In the data rows, 500 means zero.
What is the hidden score of each row? Scores go from 0 to 40, and 20 is about the middle. The score is a weighted sum of the row's numbers plus the product of two more (or one squared), each taken from its middle value.
(402 473 463 550 492 511 430 681 512 480 600 410 473 431 418 428 545 362 480 405 475 521 464 483
 510 423 593 488 541 386 559): 30
(548 406 372 601 568 554 333 425 557 423 597 420 467 438 343 517 505 484 410 494 612 399 513 359
 445 462 422 507 464 467 584): 15
(463 468 529 530 351 541 562 600 478 474 479 436 456 529 552 420 543 486 523 578 532 485 456 477
 505 404 396 499 475 487 439): 20
(332 299 612 622 438 502 385 520 440 415 687 424 312 458 454 392 556 398 353 274 468 559 521 560
 659 395 509 331 596 349 389): 39
(394 408 512 558 560 521 534 538 472 444 574 467 399 446 372 512 469 395 436 573 511 472 370 488
 474 532 385 438 606 448 483): 22
(553 393 297 563 363 629 484 588 515 297 584 522 415 481 611 471 540 372 416 475 527 452 459 414
 489 500 470 595 533 467 458): 17
(926 803 624 302 774 205 717 483 357 844 85 666 357 630 688 369 180 757 517 809 550 762 739 815
 537 302 305 163 421 717 160): 15
(505 468 558 460 552 594 538 470 526 603 545 608 594 560 462 594 509 565 554 438 395 438 502 471
 592 530 585 419 631 538 443): 15
(435 469 530 561 454 553 453 487 489 427 601 557 560 567 465 507 489 479 503 329 519 457 427 450
 515 439 518 552 645 498 417): 18
(521 486 440 553 503 488 387 518 404 392 562 355 465 402 542 417 555 367 359 498 473 397 520 434
 500 506 417 390 571 377 498): 20
(462 445 635 533 390 545 466 505 459 447 585 435 489 521 475 475 425 536 327 525 375 492 489 370
 602 440 436 453 531 515 558): 29
(995 591 630 139 923 0 523 927 213 668 196 805 749 736 907 16 287 382 999 385 0 894 999 376
 195 217 339 278 638 524 242): 30
(480 661 446 523 612 455 673 220 609 303 311 662 668 840 615 795 477 566 425 642 391 469 406 469
 534 711 707 757 355 685 676): 12
(495 540 374 531 341 601 566 531 563 465 388 546 476 478 546 564 386 386 506 623 426 489 457 463
 526 488 327 439 463 592 409): 22
(428 393 475 509 473 470 487 515 545 511 550 363 294 416 460 474 569 509 438 461 494 494 525 535
 522 384 480 461 522 465 459): 28
(448 448 523 477 465 507 366 539 449 685 662 402 525 473 428 461 577 511 397 465 747 487 493 494
 479 528 570 414 546 402 527): 17
(480 490 529 560 459 663 483 591 452 458 536 510 410 472 464 457 563 503 519 464 488 440 557 408
 536 534 435 523 499 440 395): 13
(450 377 635 597 489 575 370 463 455 481 631 364 336 377 446 416 594 352 421 411 460 611 511 347
 561 361 475 522 516 299 429): 20
(452 396 512 613 318 546 522 557 529 512 459 462 474 509 454 460 483 394 403 420 541 499 526 427
 617 528 468 503 546 499 390): 16
(465 401 429 546 484 646 529 624 572 548 604 317 445 295 500 437 579 518 445 523 453 397 521 380
 530 483 445 540 585 444 443): 21
(441 404 533 457 457 517 558 673 422 426 594 521 406 478 566 401 504 374 447 393 363 385 610 346
 622 425 461 487 552 407 492): 17
(999 864 728 120 780 244 709 486 246 768 26 689 245 777 926 385 22 709 518 783 494 657 808 831
 229 394 142 428 447 751 301): 10
(485 506 578 526 463 505 422 549 491 430 601 533 494 415 529 538 518 457 597 430 611 572 447 454
 628 463 494 623 615 414 418): 23
(540 583 579 431 588 361 366 701 383 671 352 581 401 521 523 354 575 487 636 378 366 649 595 435
 525 443 366 376 490 415 549): 32
(381 363 622 555 589 547 547 452 443 572 574 430 381 526 451 489 603 612 493 454 544 489 606 463
 581 442 606 459 560 385 392): 24
(447 589 544 541 375 527 569 306 592 415 416 641 686 656 653 601 360 571 345 568 306 634 394 499
 566 561 482 646 466 537 544): 20
(348 332 552 465 429 607 467 518 507 381 733 579 473 441 499 501 548 358 420 365 537 431 541 342
 623 480 426 436 501 429 419): 7
(569 415 730 444 589 286 443 757 353 485 544 561 565 578 557 282 558 488 649 304 316 696 782 516
 424 391 432 400 655 413 348): 30
(512 425 493 527 474 402 454 491 556 509 589 486 441 487 442 479 588 385 506 379 492 668 610 435
 508 491 498 495 584 496 358): 17
(354 421 516 534 464 543 457 477 505 536 674 409 376 457 445 512 589 505 403 332 584 453 396 436
 451 511 577 466 560 423 473): 15
(433 490 459 554 455 399 524 525 508 416 513 635 453 420 530 397 492 474 660 315 455 577 571 515
 714 430 395 490 506 413 394): 21
(444 504 554 554 430 584 571 468 391 443 518 552 412 351 450 502 519 442 490 598 568 482 365 413
 598 507 440 377 511 454 586): 22
(568 486 398 521 481 574 503 582 545 535 504 407 498 425 487 516 583 403 525 461 517 412 482 461
 562 465 446 597 561 423 621): 20
(688 561 483 599 521 444 475 296 654 430 265 659 573 708 625 737 447 554 443 672 446 462 458 454
 591 673 613 638 496 545 567): 24
(349 407 727 524 442 580 552 429 494 505 646 483 473 497 402 502 627 453 525 378 504 499 488 433
 450 449 540 443 612 373 354): 10
(483 464 308 493 449 635 461 577 423 406 504 410 482 394 281 472 521 404 471 611 534 371 578 443
 557 475 357 530 596 456 590): 25
(428 437 678 565 447 576 412 511 362 482 584 402 472 506 668 492 590 412 530 469 496 499 452 382
 594 408 486 420 588 383 500): 23
(503 485 456 499 390 621 372 650 474 665 620 374 477 437 422 484 497 455 489 505 560 513 572 506
 526 456 364 435 498 474 425): 27
(461 426 538 516 568 500 659 380 572 647 438 618 602 587 634 695 488 674 598 549 396 472 463 522
 419 610 525 481 631 580 433): 10
(829 672 603 386 679 371 573 596 514 745 242 506 240 616 544 427 306 644 525 627 606 655 641 564
 410 333 315 371 535 622 289): 22
(484 504 450 525 411 640 589 467 409 368 523 413 521 449 498 554 452 499 507 418 320 445 483 371
 602 400 339 557 594 381 487): 28
(508 703 436 551 690 410 589 268 629 268 298 682 719 669 552 792 483 676 401 684 439 539 466 627
 540 809 865 857 170 820 789): 12
(672 554 670 396 775 237 502 446 496 744 396 711 698 683 650 498 416 695 928 632 195 614 687 502
 383 552 477 282 674 690 261): 16
(432 357 399 550 617 499 259 523 438 570 650 341 430 399 324 372 661 450 481 458 647 510 526 538
 453 477 599 397 527 412 449): 20
(508 475 396 490 612 443 419 524 585 576 525 455 501 296 409 541 627 527 426 575 607 549 659 523
 497 557 634 443 456 455 360): 14
(369 495 420 558 446 589 603 495 523 468 462 439 598 473 609 502 504 367 458 531 541 437 454 386
 560 506 435 463 586 400 445): 23
(533 544 407 527 504 459 530 443 580 455 473 612 582 515 474 600 516 523 462 463 494 473 493 472
 496 572 597 608 403 623 537): 12
(362 379 508 534 442 572 592 541 520 461 579 410 513 393 577 497 529 414 383 460 571 511 514 391
 616 434 580 414 539 494 484): 18
(511 653 449 624 706 364 569 143 709 318 289 826 716 830 719 829 429 661 419 787 406 522 429 574
 572 880 887 815 213 825 707): 8
(468 513 439 727 553 540 592 285 529 203 413 626 651 554 573 673 579 657 443 598 425 488 395 434
 585 624 718 757 428 616 580): 16
(477 785 538 315 575 455 410 329 399 524 254 606 682 566 521 700 234 663 560 591 556 381 326 716
 378 698 783 620 243 799 714): 23
(469 435 564 497 467 528 447 576 476 365 559 520 426 449 493 398 543 370 444 325 526 570 561 464
 501 462 413 491 543 469 490): 18
(447 474 535 579 263 595 563 562 484 477 494 495 522 477 508 463 434 427 400 519 429 392 464 443
 495 471 431 520 590 486 512): 24
(532 472 568 590 474 540 452 609 611 398 529 453 493 457 522 504 480 431 492 447 438 532 528 443
 522 418 524 569 594 451 446): 28
(507 396 542 525 539 508 392 550 462 473 506 452 408 397 387 489 680 578 371 435 559 547 570 531
 578 592 479 414 457 490 461): 21
(501 542 426 297 298 540 271 648 456 797 621 445 515 268 434 388 312 463 552 508 694 405 454 800
 150 354 506 480 474 550 681): 35
(395 377 611 536 399 512 505 568 450 509 631 469 377 476 335 483 658 420 415 429 574 420 449 548
 629 398 570 440 599 377 556): 26
(423 544 563 597 406 505 564 474 480 572 489 397 515 577 525 492 448 444 491 478 426 554 398 371
 537 524 417 497 589 391 461): 23
(444 473 392 427 504 526 480 584 502 510 530 433 544 419 475 482 704 342 455 511 579 394 561 465
 479 490 558 505 515 468 526): 17
(512 415 433 551 433 578 541 422 613 424 544 448 530 455 520 542 570 533 469 635 570 463 400 542
 477 486 398 466 532 448 409): 13
(492 441 347 474 422 568 397 546 546 442 459 389 508 433 572 480 498 473 539 471 452 479 482 560
 514 547 559 511 570 459 470): 26
(483 491 319 507 347 575 531 460 462 545 525 447 427 413 566 538 479 483 427 588 434 567 348 451
 507 488 457 634 471 597 437): 24
(408 482 432 567 372 552 589 543 639 406 579 560 515 565 461 553 464 580 457 547 541 391 433 431
 486 626 498 562 462 520 540): 15
(460 378 452 529 476 574 544 555 553 520 548 497 409 501 418 430 513 321 412 428 511 389 469 427
 518 471 466 407 559 452 406): 10
(412 458 539 472 449 570 464 522 497 448 596 426 530 652 496 516 630 574 467 461 563 590 587 438
 525 478 507 369 566 448 472): 20
(358 633 562 416 481 471 414 508 384 602 531 505 544 391 644 434 396 580 567 421 578 526 347 709
 351 452 551 532 454 636 643): 29
(433 491 562 482 600 553 483 519 457 487 613 288 471 461 430 494 622 389 425 463 553 522 381 437
 625 443 489 534 461 393 602): 17
(633 549 604 402 594 362 527 421 569 604 502 686 629 534 516 584 461 663 747 458 261 686 574 527
 491 615 488 384 722 535 338): 22
(391 370 505 493 378 636 608 538 532 438 580 395 534 606 454 533 476 423 499 467 465 344 440 379
 532 412 387 501 649 524 488): 17
(462 469 480 632 319 621 511 500 547 564 477 492 569 393 448 466 506 412 395 366 510 443 557 493
 615 432 434 495 464 398 521): 15
(291 491 537 584 510 529 424 490 376 525 572 435 480 374 485 491 595 414 442 552 589 473 385 535
 400 577 639 557 387 480 451): 15
(501 518 433 516 431 615 567 424 521 420 441 451 411 451 475 532 375 426 501 547 503 493 429 538
 628 522 376 620 545 504 580): 22
(411 425 590 484 371 551 535 449 502 586 571 465 510 417 419 534 613 505 511 522 568 497 391 542
 540 544 515 490 577 538 518): 22
(458 498 284 565 344 524 428 589 509 442 494 400 475 379 427 410 490 504 469 516 657 369 540 524
 541 563 529 539 534 474 405): 22
(502 911 423 53 645 132 458 53 466 560 129 783 793 740 855 867 301 810 730 774 515 520 209 999
 147 904 949 805 0 823 953): 15
(445 454 445 392 511 556 382 472 571 649 544 470 498 558 492 500 510 434 584 510 461 446 497 504
 560 640 525 480 490 500 534): 12
(490 492 544 550 380 499 576 546 463 447 453 580 381 578 446 395 482 416 511 485 470 476 405 394
 483 540 462 561 554 482 410): 21
(459 481 587 664 562 438 459 577 478 486 573 390 497 543 418 404 498 452 561 507 532 470 640 458
 651 387 460 467 537 427 543): 25
(728 767 686 321 660 384 613 480 618 759 309 478 362 586 449 374 335 659 539 648 425 748 637 658
 406 502 398 293 444 677 350): 16
(447 385 522 508 500 493 615 501 463 546 524 326 549 403 412 474 431 511 540 385 451 424 523 446
 564 528 446 625 584 561 510): 30
(454 528 485 599 308 566 572 506 482 484 502 474 562 451 498 468 486 344 395 578 461 445 453 502
 575 511 336 587 608 470 625): 25
(434 404 409 547 512 499 376 593 420 477 667 321 496 462 297 477 653 402 321 546 480 370 557 453
 496 370 530 465 572 434 522): 27
(558 462 558 494 642 424 447 569 486 500 436 417 268 460 372 393 516 540 621 466 627 667 733 584
 488 428 554 374 511 482 366): 24
(407 965 627 113 691 165 518 131 550 699 277 894 758 696 858 736 64 705 733 545 410 516 186 999
 162 655 842 815 0 887 958): 14
(505 472 532 372 601 512 579 270 657 802 476 758 652 589 603 767 438 720 685 652 308 693 338 519
 494 720 605 343 625 674 331): 11
(543 563 443 523 502 445 544 263 577 796 586 535 619 646 496 735 529 769 869 716 499 618 400 653
 321 856 487 366 583 691 371): 24
(492 550 640 437 494 477 531 507 469 472 539 556 470 503 503 500 448 419 531 465 482 561 518 469
 440 455 582 435 517 484 547): 21
(537 548 641 440 624 419 626 297 640 704 596 564 591 692 531 760 538 765 686 642 549 640 441 550
 482 616 476 413 585 572 337): 10
(385 437 599 459 645 533 537 485 492 610 606 502 473 513 432 560 573 506 498 313 304 499 466 429
 479 501 527 298 625 414 475): 13
(412 364 535 551 512 416 413 522 438 459 638 374 392 529 363 436 595 497 398 346 727 577 469 414
 521 477 469 364 409 434 450): 11
(875 609 633 200 767 306 546 557 348 770 140 500 249 638 597 376 272 556 601 574 575 688 688 612
 427 341 324 328 467 681 322): 13
(486 512 546 512 484 537 550 409 590 639 554 682 611 427 432 584 436 584 526 533 470 454 489 448
 500 488 543 573 664 561 473): 19
(322 379 647 553 668 446 372 590 524 370 553 571 376 463 389 359 551 505 502 417 663 595 601 451
 494 372 561 419 472 392 460): 24
(506 615 392 457 466 517 506 347 799 611 502 493 504 276 527 688 515 573 470 696 589 449 363 641
 543 779 560 528 463 585 494): 15
(526 330 453 624 356 593 567 582 488 423 527 407 416 503 488 466 519 436 357 401 521 412 451 399
 587 496 459 561 644 437 535): 21
(343 447 537 624 471 545 489 560 400 480 694 413 314 505 387 447 538 413 508 386 481 450 427 391
 554 365 482 451 618 397 604): 27
(528 517 515 599 416 621 517 570 474 491 531 405 514 479 455 506 494 442 418 573 510 367 408 423
 536 477 359 515 545 506 382): 17
(418 453 498 549 398 582 504 528 411 508 614 459 450 542 382 448 538 444 498 477 525 463 564 399
 481 433 470 507 513 410 490): 18
(519 608 405 525 552 598 687 648 601 361 335 536 684 734 306 379 308 537 593 344 439 510 518 327
 608 549 549 304 388 792 446): 17
(464 332 648 472 591 549 428 657 461 465 639 316 372 597 369 321 708 418 483 353 586 453 510 390
 541 480 543 378 541 346 454): 10
(406 430 619 607 377 574 405 447 466 449 584 358 544 450 501 518 556 391 488 382 583 480 468 491
 587 459 458 505 527 436 480): 22
(483 621 280 570 525 472 553 295 569 464 351 619 696 621 579 693 452 580 437 612 585 423 431 571
 472 706 658 734 343 652 753): 14
(621 605 364 446 618 416 539 583 447 555 375 502 452 562 496 412 340 458 355 465 603 648 577 584
 379 378 477 522 478 604 538): 27
(385 429 441 715 412 574 401 539 447 362 548 426 393 505 360 508 531 434 371 527 485 447 523 389
 336 439 496 520 556 417 470): 29
(482 615 457 585 502 590 449 414 595 549 487 519 517 362 430 514 505 603 550 624 705 489 492 588
 532 529 475 503 441 502 505): 16
(949 686 573 208 732 329 670 599 320 656 218 682 217 763 685 317 294 652 472 565 453 610 736 622
 329 288 344 471 428 665 447): 13
(484 501 547 568 345 654 655 556 539 416 558 555 501 514 571 524 380 517 361 505 406 485 443 427
 578 407 399 573 670 482 612): 29
(999 854 844 134 901 209 739 487 426 819 14 658 122 848 864 354 56 733 462 658 446 735 801 826
 223 188 289 440 402 720 297): 9
(497 443 380 516 436 556 394 549 420 485 560 424 408 412 338 493 518 319 545 554 538 472 466 469
 458 398 426 504 524 415 599): 26
(382 479 623 481 408 517 629 543 633 442 596 477 528 531 426 479 573 499 518 336 571 518 436 481
 537 441 431 488 558 538 443): 14
(558 503 340 568 383 544 699 578 467 369 509 437 463 627 322 509 381 634 669 490 581 486 564 429
 534 653 543 484 445 780 582): 35
(521 643 476 548 409 583 645 485 587 358 461 649 551 440 502 641 479 472 311 718 433 466 349 507
 535 632 722 693 390 614 602): 30
(460 450 452 640 448 616 471 566 533 520 515 371 541 473 494 531 412 393 438 556 515 460 465 370
 519 489 405 515 493 466 496): 22
(492 490 406 646 502 539 515 450 482 344 544 479 481 552 404 561 531 441 513 600 502 448 507 408
 509 487 541 582 464 503 475): 15
(351 530 644 652 419 567 461 413 450 412 607 425 459 495 480 482 551 515 339 432 481 494 458 426
 572 418 491 511 525 450 511): 23
(414 381 512 580 499 548 394 589 440 381 552 420 459 523 442 408 463 333 432 398 650 455 477 475
 693 445 418 495 507 391 465): 15
(999 812 637 116 785 247 764 634 279 623 81 758 180 877 785 225 11 596 429 658 551 680 897 717
 109 178 222 383 444 753 300): 11
(822 611 579 310 779 188 530 812 275 505 317 812 725 755 760 128 277 492 939 324 139 746 923 514
 386 281 391 354 582 471 254): 17
(502 412 383 540 486 542 402 528 580 413 618 451 587 476 371 515 593 342 451 531 499 390 516 455
 469 477 523 398 460 404 559): 14
(443 509 514 490 501 583 505 584 495 545 508 469 474 263 544 446 469 461 456 445 540 409 404 422
 607 469 422 660 546 592 409): 20
(427 576 405 466 480 551 426 572 342 478 479 496 508 413 599 485 490 543 504 463 535 520 416 533
 373 471 474 407 446 494 631): 28
(586 620 559 328 567 456 575 295 625 850 415 767 660 680 752 723 479 751 768 753 485 705 473 544
 477 625 658 395 622 649 341): 14
(417 863 670 0 583 237 388 430 442 893 387 718 579 425 631 516 138 590 603 378 471 633 162 960
 138 464 605 656 205 719 806): 35
(999 869 697 192 760 178 756 361 393 747 46 651 275 760 874 446 58 741 678 848 433 809 733 768
 342 266 260 301 407 681 215): 13
(428 386 297 520 377 580 393 461 449 556 529 536 487 435 443 525 453 475 431 603 591 401 413 436
 472 474 419 507 539 547 529): 22
(476 574 357 521 420 503 587 415 600 399 331 612 772 613 529 643 513 519 499 548 310 461 429 546
 532 622 576 703 367 656 678): 17
(565 460 512 503 452 517 466 517 432 450 582 493 404 421 513 496 423 547 457 513 487 499 489 541
 549 513 472 446 518 439 508): 30
(475 390 429 439 571 615 407 543 561 523 543 387 586 373 431 449 654 464 415 437 653 447 490 440
 511 529 397 486 462 530 375): 6
(454 566 487 674 425 577 561 440 550 324 402 687 586 559 585 542 510 541 483 592 401 476 445 356
 704 560 495 578 401 583 543): 18
(600 576 611 506 502 412 533 297 576 700 521 740 686 662 590 681 435 699 821 662 409 569 440 479
 355 576 533 284 789 647 416): 22
(442 712 374 445 511 394 610 380 400 607 358 481 537 571 527 642 435 840 575 555 502 513 320 680
 294 599 704 760 361 661 668): 26
(765 616 716 340 809 115 632 726 240 606 279 750 513 720 895 114 303 552 962 430 8 874 876 392
 506 314 412 148 612 475 296): 23
(539 482 635 476 619 265 402 723 224 410 448 505 397 488 678 115 435 370 551 309 294 467 740 467
 553 163 357 355 530 414 479): 30
(519 401 512 495 520 613 525 603 435 435 538 403 478 336 472 467 441 448 436 559 425 384 543 460
 521 488 417 538 632 364 482): 22
(547 461 413 482 371 648 439 416 553 398 459 413 481 569 519 532 469 493 587 499 522 385 513 419
 512 477 385 562 537 449 510): 16
(412 343 486 595 527 534 546 577 415 402 697 397 427 497 444 412 608 398 396 280 544 428 517 396
 563 296 585 444 599 329 524): 20
(540 453 565 464 602 504 470 585 541 697 636 384 551 441 399 516 506 557 515 518 602 552 609 576
 462 617 466 345 489 410 484): 15
(549 472 369 544 388 582 456 551 508 395 487 520 548 384 444 560 382 475 433 475 463 408 409 583
 417 486 487 461 479 555 526): 24
(472 443 457 529 492 562 606 568 591 489 532 580 436 393 436 517 552 461 447 366 465 476 512 493
 476 532 588 527 573 388 467): 14
(502 653 490 352 428 434 565 459 545 447 295 510 551 475 728 596 321 593 479 605 444 499 388 699
 375 562 556 634 412 621 636): 29
(429 410 487 584 443 537 411 595 539 398 592 516 397 442 410 436 605 336 436 501 493 552 563 463
 546 418 515 591 435 323 464): 18
(527 470 430 590 403 502 558 383 549 317 498 658 660 649 379 644 432 531 466 514 527 325 418 426
 556 472 583 577 486 473 605): 13
(521 444 583 499 525 504 433 587 406 454 585 431 460 490 559 404 440 455 410 397 597 474 584 472
 515 386 516 485 540 487 645): 25
(498 442 533 613 481 521 502 507 429 446 580 402 539 370 359 437 620 429 357 400 606 483 518 351
 612 472 405 558 572 367 610): 18
(560 599 446 486 535 457 386 524 564 569 550 416 377 503 413 554 663 575 523 489 573 504 437 621
 540 554 555 424 547 538 537): 26
(493 429 571 563 430 549 433 495 468 419 535 409 513 456 399 494 460 496 386 540 462 468 395 362
 637 489 352 517 592 481 456): 24
(432 362 535 477 458 531 449 543 485 518 604 468 421 528 281 490 595 354 464 516 409 499 483 457
 568 376 490 489 543 439 501): 23
(462 425 386 629 514 498 573 504 579 384 458 629 445 632 405 442 453 569 526 445 620 390 493 476
 473 584 510 576 494 614 499): 9
(529 575 629 409 475 531 640 214 771 737 448 706 623 577 583 818 404 605 721 693 448 551 370 493
 519 722 570 512 683 601 347): 11
(371 444 532 481 443 547 518 438 609 601 641 546 385 470 484 601 570 506 628 488 549 566 513 491
 449 505 658 445 609 496 569): 22
(447 510 461 468 402 654 561 557 537 459 559 468 497 432 565 473 376 288 472 504 422 541 485 417
 583 531 306 606 548 490 564): 19
(425 359 410 478 594 575 323 554 542 485 579 439 363 364 345 465 655 381 461 378 600 450 449 490
 529 494 490 558 479 376 517): 14
(546 481 425 634 455 489 497 487 591 473 462 512 601 472 525 574 496 460 481 587 493 362 407 374
 623 581 583 598 497 542 616): 24
(603 517 549 429 603 471 503 602 395 530 551 466 383 503 566 411 402 476 423 569 639 504 646 410
 394 474 417 435 480 556 493): 14
(464 468 506 528 452 614 570 443 501 294 475 520 534 553 647 564 400 405 358 552 375 372 424 466
 619 497 366 599 535 476 522): 14
(322 382 698 549 428 587 544 513 587 410 595 416 360 482 485 443 511 525 466 329 513 566 478 385
 619 409 487 441 580 347 593): 23
(512 413 627 486 546 509 479 523 444 499 580 524 435 321 449 459 573 594 560 536 642 562 593 506
 646 452 540 544 477 455 498): 30
(478 585 390 405 499 488 411 451 421 390 518 626 500 468 481 539 428 619 468 539 541 421 467 560
 426 572 562 511 380 588 542): 17
(501 426 628 477 517 532 626 372 689 604 579 592 642 651 535 647 537 596 751 576 413 610 480 467
 515 684 564 470 561 592 390): 9
(464 359 419 625 455 539 322 567 409 472 612 424 434 464 253 398 640 434 560 461 567 449 654 404
 508 529 521 566 458 481 507): 26
(460 509 457 500 364 576 444 600 489 542 490 435 418 450 550 436 522 440 439 412 497 631 357 437
 534 438 430 556 595 340 545): 38
(465 551 566 563 620 477 582 420 558 417 509 642 620 559 501 604 404 539 504 416 428 392 325 587
 516 582 727 678 379 532 628): 9
(499 451 563 541 417 570 411 487 469 488 599 454 556 388 349 523 573 446 433 473 572 440 512 526
 555 439 510 555 596 442 497): 25
(411 515 564 629 403 618 556 438 491 412 492 317 461 401 548 509 574 389 409 615 556 449 463 482
 529 401 477 440 542 471 453): 21
(419 483 654 605 486 569 608 534 421 342 576 563 507 473 517 464 427 484 464 432 467 412 410 442
 653 449 533 444 558 513 640): 22
(497 465 514 653 293 623 497 459 544 491 474 482 551 523 585 502 394 454 520 516 524 451 430 456
 566 459 495 414 615 465 477): 23
(385 460 439 606 385 612 353 483 559 483 597 470 438 528 475 522 517 431 385 471 572 439 424 395
 542 455 411 500 611 402 528): 27
(535 385 449 656 485 538 411 527 407 364 521 504 443 512 586 483 518 559 374 419 524 514 456 485
 563 444 486 478 537 379 459): 22
